In the data rows, zero lies at 4.5, halfway between 4 and 5.
Some points:
5 4 4 3 3 5 3 3 3 4 6 4 0 6 2 4 5 6 3 6 6 3 6 8 5 4 3 3 5 4 6 7 4 4 1 8 4 4 3 6 4 5 5 3 5 7 2 5
3 6 3 6 4 3 4 2 5 7 0 4 4 6 5 4 8 6 0 6 3 3 5 3 5 5 2 7 3 8 7 3 5 4 5 1 4 6 6 5 6 4 7 3 2 3 6 4
2 4 8 5 7 5 5 3 5 3 5 3 1 4 7 5 6 4 3 7 2 5 5 3 4 2 5 4 5 4 6 6 2 3 5 7 2 4 8 6 5 5 2 8 3 4 5 4
5 8 5 7 4 4 8 5 5 5 2 5 1 5 5 2 0 4 2 6 7 5 6 4 5 5 4 2 2 1 5 4 5 4 5 5 4 3 1 4 5 7 5 7 7 4 3 4
0 7 3 3 7 5 6 6 6 3 3 4 0 5 1 4 3 3 5 2 4 2 7 7 4 7 5 8 5 4 4 5 3 5 6 3 8 4 5 5 3 3 5 5 5 9 6 5
5 4 4 6 9 3 4 5 4 7 6 5 5 4 4 5 4 2 4 7 1 4 4 3 4 5 4 3 2 4 2 1 6 5 2 9 5 7 3 6 4 8 3 6 5 6 5 6
4 2 4 5 5 6 9 3 4 5 2 6 2 5 4 6 6 5 5 5 6 6 6 3 3 6 6 3 4 4 4 5 2 4 8 2 4 8 1 4 4 4 5 5 6 6 1 8
3 4 6 4 6 2 5 6 3 6 1 5 4 6 5 8 3 6 5 7 3 3 3 7 4 2 5 5 5 2 5 6 6 3 9 4 4 5 8 1 5 5 4 2 3 4 2 5
2 6 4 2 2 6 5 5 4 6 4 3 2 6 3 5 5 5 9 7 5 7 6 5 2 5 3 5 3 4 7 2 3 9 6 3 1 3 3 4 2 7 3 4 4 4 8 7
7 4 7 6 4 6 5 1 7 5 4 7 1 4 1 3 4 5 3 1 3 8 5 7 2 4 5 6 4 4 3 5 4 6 3 3 5 6 8 4 4 6 4 2 5 6 7 1
3 5 6 4 3 5 5 5 8 4 5 6 7 4 5 4 2 3 3 4 5 2 3 4 4 7 8 3 4 2 4 4 5 8 2 6 6 4 6 5 3 4 8 1 2 5 3 7
5 5 6 3 7 3 7 5 3 7 7 3 7 5 3 4 2 5 6 1 6 6 3 3 5 4 6 4 6 4 6 1 6 2 5 5 2 6 5 5 2 3 3 5 5 3 6 3
4 5 5 6 4 4 6 2 6 7 6 6 1 3 3 4 5 7 6 5 4 6 3 7 5 3 4 0 5 7 3 5 6 6 5 5 5 3 4 5 5 1 6 2 4 7 2 5
5 3 5 3 5 6 5 5 3 7 8 3 7 4 5 3 3 4 3 4 6 2 5 7 4 4 5 4 2 3 4 3 3 4 4 5 4 6 5 7 4 5 3 4 8 2 2 5
5 7 7 3 4 5 4 4 5 3 5 0 3 1 6 5 5 5 5 5 3 6 4 3 4 5 5 3 8 3 4 7 7 4 2 6 7 5 4 3 6 6 1 4 6 2 6 5
3 3 6 6 7 4 6 6 2 4 5 3 6 5 6 6 4 4 3 5 6 4 3 6 5 5 8 3 1 5 6 2 5 6 1 3 2 4 4 4 7 4 5 3 7 3 7 4
7 3 4 5 3 5 3 6 3 6 6 4 2 2 5 7 1 4 4 5 5 3 3 2 6 6 2 5 3 6 5 0 5 4 5 6 3 8 5 6 5 5 4 4 4 8 4 4
7 6 3 2 3 4 4 5 6 5 3 8 4 3 3 7 5 7 5 5 7 6 7 6 3 2 5 4 2 5 1 5 4 4 4 5 2 4 4 3 5 3 7 5 4 7 6 5
4 5 4 5 3 4 5 2 6 3 5 7 9 6 5 4 1 2 3 6 5 4 4 3 5 5 3 5 7 3 6 3 4 3 3 1 4 2 5 4 6 7 6 4 5 9 5 7
2 7 4 4 4 6 3 2 3 5 2 4 7 6 6 5 6 5 4 7 5 7 3 4 4 4 4 8 4 2 3 3 4 4 4 5 4 5 4 5 6 4 4 7 1 5 1 3
7 4 2 4 5 3 4 4 0 5 9 7 4 5 5 3 6 6 2 3 3 5 8 4 3 6 6 4 5 4 3 4 5 5 6 4 7 2 4 2 7 6 2 5 5 5 5 5
8 4 3 5 5 2 4 5 7 3 4 1 6 6 4 4 4 7 6 4 3 4 7 3 2 8 5 5 2 5 7 5 6 4 5 3 6 3 7 7 5 4 3 4 1 6 1 3
5 9 5 4 6 4 5 5 4 2 5 6 4 4 5 1 8 6 6 7 5 2 2 4 4 3 4 3 7 1 4 2 3 4 5 5 6 8 4 4 3 3 6 5 4 7 6 3
3 3 4 7 2 6 2 5 4 4 6 9 5 2 8 2 2 5 2 5 3 5 2 7 3 8 4 5 5 2 7 3 5 3 7 4 4 3 3 8 3 4 6 5 4 3 7 8
5 1 6 3 3 8 3 5 5 5 3 2 3 7 1 3 6 3 4 2 5 4 3 3 5 8 3 4 5 5 3 2 9 4 7 5 5 3 6 1 5 7 8 8 4 3 2 4
3 2 8 8 6 4 0 5 5 6 2 4 4 8 7 5 4 6 8 3 4 5 5 3 5 5 0 2 4 3 4 6 2 6 5 2 6 6 5 4 6 3 6 5 3 5 4 5
9 5 4 6 5 5 9 8 7 2 6 5 4 4 5 1 6 4 8 3 4 3 4 6 7 2 4 6 5 2 6 4 3 3 3 4 2 3 2 3 6 3 6 3 1 4 7 7
8 6 8 2 8 5 5 2 2 5 4 4 4 1 9 3 3 5 6 8 7 3 6 4 5 4 2 7 5 4 2 7 3 5 4 3 5 0 4 6 2 6 8 4 6 3 4 5
5 4 6 2 5 5 4 0 6 3 0 7 4 5 5 6 5 3 6 1 4 0 9 6 6 4 6 3 6 7 6 0 5 7 8 4 7 5 2 6 5 7 2 6 1 3 5 4
4 4 4 4 3 2 3 3 6 5 5 4 3 3 4 0 5 5 3 5 7 7 7 3 7 4 6 5 4 7 2 3 4 6 7 6 5 5 7 3 6 3 4 4 5 5 4 8
4 3 4 6 5 4 3 5 8 7 6 3 6 4 2 7 5 7 4 6 5 5 3 2 3 3 4 7 6 4 4 6 4 4 5 5 6 3 3 4 4 4 2 5 4 2 5 4
5 4 4 1 6 5 2 4 6 4 7 9 2 5 3 3 5 6 5 4 5 5 5 1 6 2 2 5 2 4 7 5 3 4 4 6 6 5 7 4 6 4 5 2 8 3 2 3
7 3 3 5 6 4 4 6 3 5 3 4 5 5 2 5 5 2 4 5 3 8 4 5 4 5 5 4 6 7 6 5 2 6 4 3 7 4 6 6 4 4 6 6 3 3 3 4
5 5 2 6 5 6 5 4 5 9 8 4 6 4 5 5 5 0 5 5 3 2 7 7 7 4 4 4 4 3 4 4 5 4 3 4 3 6 5 6 3 3 3 6 8 4 3 4
4 4 5 4 2 2 5 4 4 2 9 5 2 5 5 6 1 5 5 3 3 5 7 4 4 4 8 8 7 7 3 3 2 5 1 7 6 4 4 5 5 3 8 6 5 3 2 4
3 5 4 5 6 4 3 4 4 3 5 5 4 4 2 8 5 2 6 1 4 6 3 3 7 3 5 6 4 6 4 4 9 3 5 2 6 1 3 6 5 4 4 4 5 4 4 4
8 3 4 4 5 1 2 3 5 1 2 4 6 6 2 5 2 3 4 5 4 7 4 8 5 4 2 6 4 7 6 6 6 4 7 4 5 7 5 4 4 4 4 7 6 4 4 6
7 5 6 4 4 6 6 6 5 7 5 4 5 2 5 6 2 3 5 6 3 2 2 5 4 6 7 5 2 6 5 4 4 5 5 5 5 6 4 3 4 3 2 6 7 4 6 4
5 3 7 1 2 4 7 5 3 7 7 6 1 7 4 3 4 4 3 4 6 4 3 4 4 2 4 4 4 7 4 9 6 6 4 2 5 5 1 6 3 3 4 6 2 6 7 4
4 5 2 5 4 2 3 8 5 6 0 6 3 4 6 6 7 4 2 0 6 6 5 4 6 4 4 5 6 7 3 7 4 3 4 4 3 5 5 6 3 8 3 3 2 4 3 5
5 4 2 6 6 4 4 4 6 5 5 1 5 6 3 6 5 5 4 6 4 5 3 5 5 3 6 4 9 4 5 4 3 4 5 4 6 3 3 4 3 6 5 4 5 1 4 3
2 4 6 5 3 7 3 5 5 4 6 6 4 3 9 2 5 5 7 9 6 5 6 7 4 4 7 5 4 5 4 4 5 1 4 4 7 5 3 1 3 6 4 4 3 6 4 1
4 6 1 8 3 7 6 4 1 6 3 2 9 5 4 3 1 5 7 0 5 3 3 4 5 2 5 5 3 6 5 5 4 4 4 6 5 7 3 3 3 5 5 5 3 6 5 5
6 7 7 6 4 4 4 3 5 5 4 8 5 7 4 3 5 1 8 6 5 4 4 3 5 9 7 6 3 4 4 7 4 2 4 7 1 4 3 3 3 3 4 2 5 2 5 6
3 2 5 4 6 3 8 5 4 5 2 6 8 4 4 4 5 6 5 3 7 6 4 6 5 9 2 3 6 7 6 4 6 3 2 6 6 4 2 2 1 2 3 3 5 6 8 4
2 3 3 4 8 5 2 4 5 4 4 4 6 3 3 3 3 6 4 1 3 4 3 6 4 8 4 7 7 8 3 6 4 6 7 6 1 4 2 5 9 6 5 3 4 5 3 2
6 3 6 5 1 5 3 7 4 4 4 6 7 4 5 1 6 1 4 4 3 4 2 5 2 2 5 5 6 6 6 1 3 3 5 6 5 2 5 7 5 5 5 1 7 9 3 7
3 1 0 5 5 4 6 4 5 4 3 7 3 5 5 3 4 4 8 3 7 2 5 3 1 2 5 3 5 8 4 7 8 6 5 6 4 4 9 5 5 4 6 7 6 4 8 4
5 2 4 3 3 6 2 3 1 6 5 5 3 2 2 5 7 6 4 4 3 4 6 3 7 4 7 5 4 3 5 8 5 5 4 6 6 4 6 4 5 3 7 3 3 6 6 8
2 6 6 7 4 4 8 6 3 3 9 5 8 2 1 6 5 4 5 3 6 5 4 6 4 4 1 4 2 7 6 5 5 4 5 4 4 6 5 4 2 7 5 5 3 2 3 5
6 6 4 5 4 9 5 4 4 1 4 3 6 7 4 7 4 8 4 5 4 4 3 4 6 5 3 3 6 6 2 4 3 2 6 4 6 1 6 5 5 4 2 4 5 3 6 5
5 7 3 0 6 5 3 3 7 5 7 1 5 5 8 7 7 7 4 1 2 7 3 5 3 3 5 3 1 5 6 7 4 3 4 5 5 4 4 3 5 5 6 8 7 4 4 6
4 5 5 6 5 4 3 7 6 4 4 3 6 5 2 5 5 5 3 6 4 3 6 5 4 4 5 4 4 8 2 5 6 4 6 2 5 4 5 5 4 3 4 5 3 2 5 6
These points spread out most along one direction. For each point below, how far along it does it lie, from 0 to 99? The average is 50, and the first point in the table lies past the average. One standard deviation of the points above along it is 16.
3 2 4 4 1 2 9 5 4 4 2 5 7 4 5 3 6 6 7 5 2 6 2 5 9 5 4 5 3 3 3 5 4 6 6 5 5 3 4 6 3 6 5 4 6 5 7 2 54
4 5 4 5 3 5 5 6 4 3 3 5 5 4 5 5 6 5 5 5 6 4 2 5 4 4 4 6 6 4 5 5 5 6 1 3 7 4 5 4 7 3 0 6 4 2 1 6 47
5 8 5 4 2 4 2 6 4 5 7 7 4 3 5 5 6 4 3 4 0 4 7 2 4 6 3 3 7 6 5 6 3 6 5 5 3 4 7 2 6 4 6 4 8 5 2 3 48
4 4 4 7 3 2 5 4 4 5 5 2 7 3 1 6 7 3 6 4 8 3 3 5 4 5 6 3 2 3 6 5 2 3 5 6 6 6 2 7 6 6 6 5 7 4 7 2 61
4 6 3 4 7 7 3 7 4 3 3 4 6 6 7 4 3 4 3 6 4 7 3 3 7 3 6 3 4 3 5 6 4 7 7 4 5 5 4 5 4 4 3 2 2 4 3 1 47
5 3 5 4 4 4 3 4 4 2 5 6 4 6 5 2 6 8 5 4 3 5 8 4 4 2 6 5 5 3 3 5 8 6 3 2 2 8 3 5 3 5 5 2 9 5 3 6 52
3 6 8 4 4 3 2 6 3 6 0 5 7 6 4 4 5 7 4 3 4 5 5 5 5 4 4 4 5 2 3 4 3 4 5 4 4 4 7 6 5 3 4 7 4 5 5 4 39
6 4 3 2 4 4 3 4 5 6 8 4 4 3 4 5 4 3 6 6 7 3 3 6 7 9 6 2 4 5 4 3 3 4 3 3 2 7 7 7 5 7 4 5 4 5 5 4 64
4 5 5 2 3 5 8 4 5 5 4 2 3 7 9 8 4 1 4 5 6 5 8 5 2 5 1 4 5 2 3 3 5 4 5 6 5 6 3 6 6 3 5 1 3 3 8 4 57
5 3 4 6 5 5 4 6 4 3 5 2 6 2 3 7 5 6 4 6 4 6 7 6 5 4 5 5 7 3 7 5 6 4 3 5 3 3 5 4 5 1 4 7 5 4 5 2 49
7 4 5 8 5 3 3 4 5 2 7 1 3 5 8 8 8 5 2 3 8 4 3 5 5 4 4 7 5 2 3 5 4 8 5 6 4 2 5 2 1 3 2 6 6 5 4 2 50
3 3 6 4 5 5 4 5 7 4 4 4 9 5 3 6 5 5 1 6 5 3 5 2 6 2 4 4 5 4 6 7 3 5 4 5 5 4 4 4 5 4 4 7 4 5 4 4 45
